In the rows, 128 means zero.
Each path is a new rotation, seen through one point. The rows after it are directions, each followed by how far the rotation turns it, in degrees per step (0 if it stays put).
Each turn is a multiple of 5 degrees from 10 to 175, or 0.
Each row of a path follows its step; steps can be skipped.
path 1
step 0: [130 128 126 117 126 128 129 125 123 127 138 128 126 133 121 121 134 128
 137 126 129 125 122 122 119 119 129 132 125 137 121 135]
step 1: [124 119 125 122 133 132 125 133 121 131 134 126 133 122 128 117 134 133
 127 131 140 130 127 125 130 125 123 134 128 135 123 119]
step 3: [125 125 113 121 125 131 122 128 131 124 117 127 120 122 136 122 125 125
 131 132 131 129 125 132 127 126 130 128 137 132 125 118]
step 6: [128 123 121 132 121 124 128 133 123 128 138 119 125 122 125 130 124 126
 136 126 126 125 130 128 131 132 140 124 117 133 133 131]
step 8: [129 123 123 122 128 128 128 137 119 131 143 133 119 134 123 130 128 131
 134 122 131 129 131 127 119 122 125 130 128 135 126 129]
step 10: [117 138 124 125 121 129 125 136 124 122 136 132 124 118 128 119 129 123
 133 124 134 132 127 130 124 128 128 130 130 129 136 124]
step 11: [121 126 116 125 128 128 128 125 129 119 123 123 127 129 133 115 133 118
 129 130 127 126 118 126 120 127 132 128 135 129 126 127]
step 12: [121 125 124 126 128 131 117 131 123 130 133 129 129 125 130 123 128 130
 124 140 131 126 127 121 122 123 134 121 136 137 137 135]
step 13: [128 117 121 129 118 130 132 128 125 125 124 122 139 130 125 129 127 129
 133 139 134 124 124 119 125 123 136 129 127 128 133 124]
step 14: [127 119 121 132 126 130 121 132 120 121 127 126 125 122 130 131 123 134
 133 128 129 123 134 129 134 132 134 125 124 136 142 121]
Directions:
[126 129 132 127 130 128 128 128 127 127 130 130 125 128 129 129 128 131
 133 130 127 130 127 128 129 129 133 129 129 128 129 130] | 175
[123 129 127 126 128 126 127 125 131 127 130 127 130 127 127 126 126 132
 127 130 127 128 126 128 127 128 125 130 131 128 128 127] | 40
[129 126 129 129 129 126 130 129 131 128 124 126 128 131 129 125 131 127
 131 132 126 128 127 129 129 126 128 132 128 127 128 126] | 170
[128 129 125 126 130 127 133 128 129 128 128 126 127 129 128 131 128 128
 129 128 132 126 128 131 124 130 131 129 128 129 126 126] | 140
[128 128 126 126 132 128 127 124 123 129 127 129 127 129 129 129 129 126
 129 128 124 126 127 129 126 128 125 130 130 130 129 130] | 95
path 2
step 0: [134 126 131 126 130 126 121 133 122 132 132 128 142 124 124 134 126 128
 128 126 119 135 126 128 136 131 121 134 137 127 127 117]
step 2: [132 124 137 130 130 140 124 132 130 131 131 137 120 132 129 128 117 127
 124 121 127 119 128 134 133 131 127 123 136 130 127 121]
step 3: [127 126 134 130 128 124 132 132 127 127 126 125 144 131 124 125 121 127
 126 127 126 125 123 127 128 129 122 127 137 129 134 111]
step 4: [134 122 125 125 136 133 128 134 124 132 133 123 133 125 129 139 124 131
 130 133 127 119 124 135 125 119 116 125 128 134 132 131]
step 7: [128 125 133 121 129 129 126 128 130 122 138 121 131 131 138 141 124 133
 133 137 123 126 120 131 126 119 126 126 130 130 131 122]
step 8: [132 120 135 127 131 137 121 131 128 128 133 128 127 121 129 138 120 127
 122 124 126 124 124 126 136 138 127 130 138 128 119 130]
step 9: [128 125 131 131 127 135 132 124 127 125 134 126 135 131 116 124 123 129
 124 132 120 130 114 131 125 137 123 129 128 126 130 117]
step 12: [130 130 119 131 134 135 132 133 125 124 131 123 133 124 112 134 121 129
 129 126 123 127 121 133 131 134 121 126 130 131 135 125]
step 13: [131 132 133 123 134 139 133 124 131 124 136 127 123 140 131 136 122 126
 131 131 124 124 130 136 121 123 128 122 132 130 132 119]
step 14: [127 122 128 123 130 129 126 129 121 125 126 133 137 131 131 141 122 131
 125 123 127 123 133 126 132 136 130 125 145 126 126 121]
Directions:
[129 123 129 130 128 127 130 130 127 130 125 127 128 129 128 124 129 127
 125 131 130 124 127 128 126 129 125 127 127 130 127 128] | 55
[128 130 130 127 130 131 127 131 128 127 130 128 125 130 133 128 129 128
 128 127 130 127 128 128 126 128 129 126 126 133 126 129] | 125
[125 128 130 129 130 127 127 129 128 128 127 130 128 127 126 127 127 128
 128 126 131 131 130 125 127 132 126 129 132 129 124 126] | 125
[127 128 129 128 128 129 130 128 124 128 127 131 125 132 131 125 128 128
 132 129 127 128 129 127 128 129 128 129 129 126 132 124] | 100
path 3
step 2: [127 138 133 139 138 129 122 133 131 127 134 126 129 119 122 128 137 131
 120 128 126 129 125 122 121 117 132 132 123 117 130 125]
step 3: [126 124 121 137 125 118 124 128 122 132 125 136 138 127 118 121 126 131
 130 127 119 123 131 130 130 125 134 128 127 115 135 134]
step 7: [125 135 123 138 116 118 135 131 131 127 136 133 130 123 124 116 123 128
 130 136 130 131 125 118 129 126 125 129 120 123 134 124]
step 8: [128 133 133 119 127 127 136 126 136 120 136 129 134 130 120 121 123 133
 118 124 115 124 123 130 128 121 137 126 129 120 127 127]
step 9: [128 125 126 126 132 124 117 123 121 118 131 127 135 134 128 113 124 129
 132 124 133 120 118 133 126 122 132 125 119 130 133 124]
step 10: [130 138 123 134 131 127 126 125 129 133 135 127 119 124 125 119 122 130
 129 124 126 117 119 111 122 127 125 134 124 133 128 127]
step 11: [127 133 135 132 124 129 128 134 137 123 137 133 135 127 120 127 117 127
 131 125 127 118 129 124 145 125 133 133 123 121 131 130]
step 12: [133 121 129 128 129 124 127 131 128 124 138 135 136 132 132 120 126 143
 117 129 132 126 127 128 122 123 136 132 115 127 127 127]
step 13: [137 132 123 132 132 124 127 132 128 127 132 131 120 135 118 123 126 130
 132 125 121 126 122 129 119 112 126 131 125 130 141 122]
step 14: [125 142 134 133 135 132 124 121 125 129 125 138 138 130 127 124 122 129
 126 123 122 115 125 129 131 124 126 140 128 126 131 133]
Directions:
[125 124 127 130 128 129 124 131 126 125 128 125 128 129 128 129 127 128
 124 129 127 126 127 130 126 131 130 128 127 126 127 128] | 115
[128 126 130 130 130 130 127 128 130 129 131 128 130 127 128 126 132 131
 130 125 130 129 127 131 127 127 130 123 128 128 126 130] | 110
[127 132 126 130 130 131 127 131 127 128 128 127 129 126 128 128 130 126
 131 129 130 126 130 125 129 129 128 130 127 126 124 130] | 85
[127 129 127 129 128 130 127 130 132 131 128 125 129 130 127 128 126 130
 128 131 128 129 127 125 125 126 125 126 131 127 128 123] | 130
path 4
step 0: [127 134 124 128 129 135 134 131 128 126 129 121 127 125 124 130 131 133
 121 123 134 141 121 131 124 137 129 121 126 122 125 128]
step 2: [112 134 135 127 122 125 125 129 133 129 123 125 131 124 129 121 119 129
 128 128 122 133 129 133 135 130 128 131 131 127 121 124]
step 3: [130 132 124 123 122 132 134 132 129 130 127 122 134 121 123 123 131 130
 130 132 132 136 142 134 137 128 126 132 132 121 124 130]
step 7: [125 132 121 127 122 132 138 139 130 123 124 119 130 126 125 128 132 129
 132 124 121 131 124 133 122 126 136 132 120 124 132 131]
step 8: [133 132 131 135 126 129 137 133 135 128 131 121 127 129 134 124 135 120
 127 126 134 121 119 133 129 129 130 127 127 121 120 124]
step 9: [118 136 133 131 122 125 126 124 138 126 134 128 124 122 133 129 127 132
 131 123 138 134 125 135 122 135 124 130 124 128 123 125]
step 10: [122 133 132 127 122 128 128 129 124 132 116 115 124 129 126 134 128 132
 134 129 134 135 134 129 126 129 124 129 125 121 121 134]
step 12: [128 129 127 134 127 132 129 123 133 126 128 126 126 128 132 124 132 130
 123 129 126 135 131 138 136 139 138 137 138 120 127 124]
step 13: [126 136 128 139 129 129 131 124 133 127 124 130 134 127 118 124 121 129
 134 123 136 129 133 123 129 134 129 133 133 121 126 132]
step 14: [123 137 122 132 130 136 127 132 136 129 119 124 131 126 128 130 130 131
 139 120 122 128 131 129 133 122 123 131 127 127 133 126]
Directions:
[126 128 128 130 129 133 128 131 128 130 127 125 128 131 125 129 130 126
 128 130 129 127 127 126 126 125 127 129 128 130 130 125] | 110
[127 130 131 126 129 128 129 127 129 128 130 128 132 127 128 128 130 129
 131 130 131 125 128 130 132 127 125 129 124 128 129 128] | 65
[125 127 126 125 129 132 128 127 130 125 132 127 131 126 128 130 125 128
 128 125 127 130 128 128 126 128 129 128 128 131 128 127] | 160
[128 128 129 130 129 128 124 126 127 127 128 127 130 126 131 133 131 125
 131 129 128 129 127 125 127 131 130 130 127 125 128 128] | 25
[132 128 126 128 129 131 130 130 124 129 131 129 129 130 130 128 130 130
 129 129 127 130 125 130 130 129 130 127 127 127 126 125] | 95
path 5
step 0: [138 142 126 134 128 131 130 131 132 129 132 116 133 133 129 134 115 129
 136 126 122 124 132 128 122 130 127 129 132 133 128 135]
step 2: [139 122 125 124 131 135 120 130 131 132 130 135 131 133 125 126 122 134
 128 117 120 114 129 126 127 123 133 128 120 128 130 127]
step 3: [142 134 121 138 143 130 125 127 121 118 131 130 136 125 124 127 124 130
 128 131 127 124 130 130 126 122 124 134 129 131 129 127]
step 4: [128 132 134 135 129 130 121 132 116 127 123 127 129 128 125 129 136 129
 131 132 116 120 137 136 142 124 131 131 125 129 129 130]
step 6: [128 137 118 130 130 131 136 139 125 119 128 124 128 128 133 125 116 126
 131 135 128 118 123 127 136 118 130 129 131 134 130 127]
step 8: [140 130 127 134 141 127 124 132 126 136 138 132 136 134 128 125 117 129
 131 129 127 126 131 136 122 126 127 128 132 130 138 131]
step 9: [132 137 123 135 130 126 130 134 117 128 134 129 132 127 130 126 132 128
 126 128 128 116 134 139 139 121 127 121 127 122 122 131]
step 11: [129 133 130 126 140 138 132 127 129 120 127 132 131 128 134 127 120 134
 136 131 132 118 128 131 132 124 122 125 134 138 138 126]
step 12: [127 130 129 137 122 133 133 128 126 124 137 126 124 128 125 131 128 134
 129 124 121 114 132 131 139 124 138 132 133 139 126 130]
step 13: [133 128 126 137 123 131 126 135 126 135 130 125 134 133 119 135 117 130
 132 125 120 126 131 132 123 132 125 128 129 133 141 135]
Directions:
[125 128 129 128 129 130 127 128 126 128 128 127 127 131 130 127 130 127
 127 127 131 124 126 129 134 129 127 130 127 126 127 127] | 140
[130 126 127 130 131 130 127 130 129 129 123 126 127 130 127 128 127 128
 128 131 127 130 128 128 128 126 131 131 126 126 125 125] | 25
path 6
step 1: [129 124 131 129 129 131 139 133 134 132 127 132 129 132 127 138 127 124
 127 132 128 129 122 139 127 120 122 128 130 128 122 117]
step 2: [134 123 128 123 127 123 125 127 124 130 120 137 129 121 133 135 123 124
 125 136 131 123 126 126 126 127 127 124 118 121 122 125]
step 3: [139 128 131 122 136 134 134 131 125 127 122 137 123 132 121 130 122 122
 125 123 129 126 127 121 128 127 122 125 133 132 123 125]
step 4: [135 128 120 128 132 123 121 126 140 130 121 129 125 130 129 128 118 125
 125 126 134 132 121 130 126 127 125 132 123 128 118 128]
step 5: [132 128 129 127 133 128 131 136 123 124 128 126 119 138 133 136 125 123
 130 130 133 128 126 139 123 123 128 120 129 126 123 127]
step 9: [135 129 130 131 135 121 126 128 124 127 128 135 122 130 129 134 120 115
 132 126 135 125 122 126 126 129 124 128 128 128 122 137]
step 10: [132 132 129 133 130 127 134 130 134 133 131 134 128 138 128 137 121 132
 123 126 134 131 123 136 130 123 119 130 128 129 122 121]
step 11: [131 125 128 124 126 121 127 126 128 129 123 129 129 125 131 136 126 122
 126 139 126 122 125 134 118 121 124 124 122 124 119 126]
step 13: [136 124 121 127 131 125 124 129 135 130 119 134 128 125 124 128 124 115
 126 127 129 131 120 126 129 125 124 133 129 132 119 128]
step 14: [133 126 128 123 136 131 129 130 129 127 125 132 121 137 134 132 120 128
 132 125 140 131 121 135 125 127 132 122 124 122 124 125]
Directions:
[128 123 130 127 128 131 129 130 128 129 126 130 130 124 128 129 132 126
 127 131 126 129 129 126 131 127 129 128 127 127 129 127] | 70
[128 127 132 124 129 128 125 128 126 127 130 127 129 128 127 129 129 128
 129 130 132 128 124 127 126 128 129 126 128 128 129 133] | 160
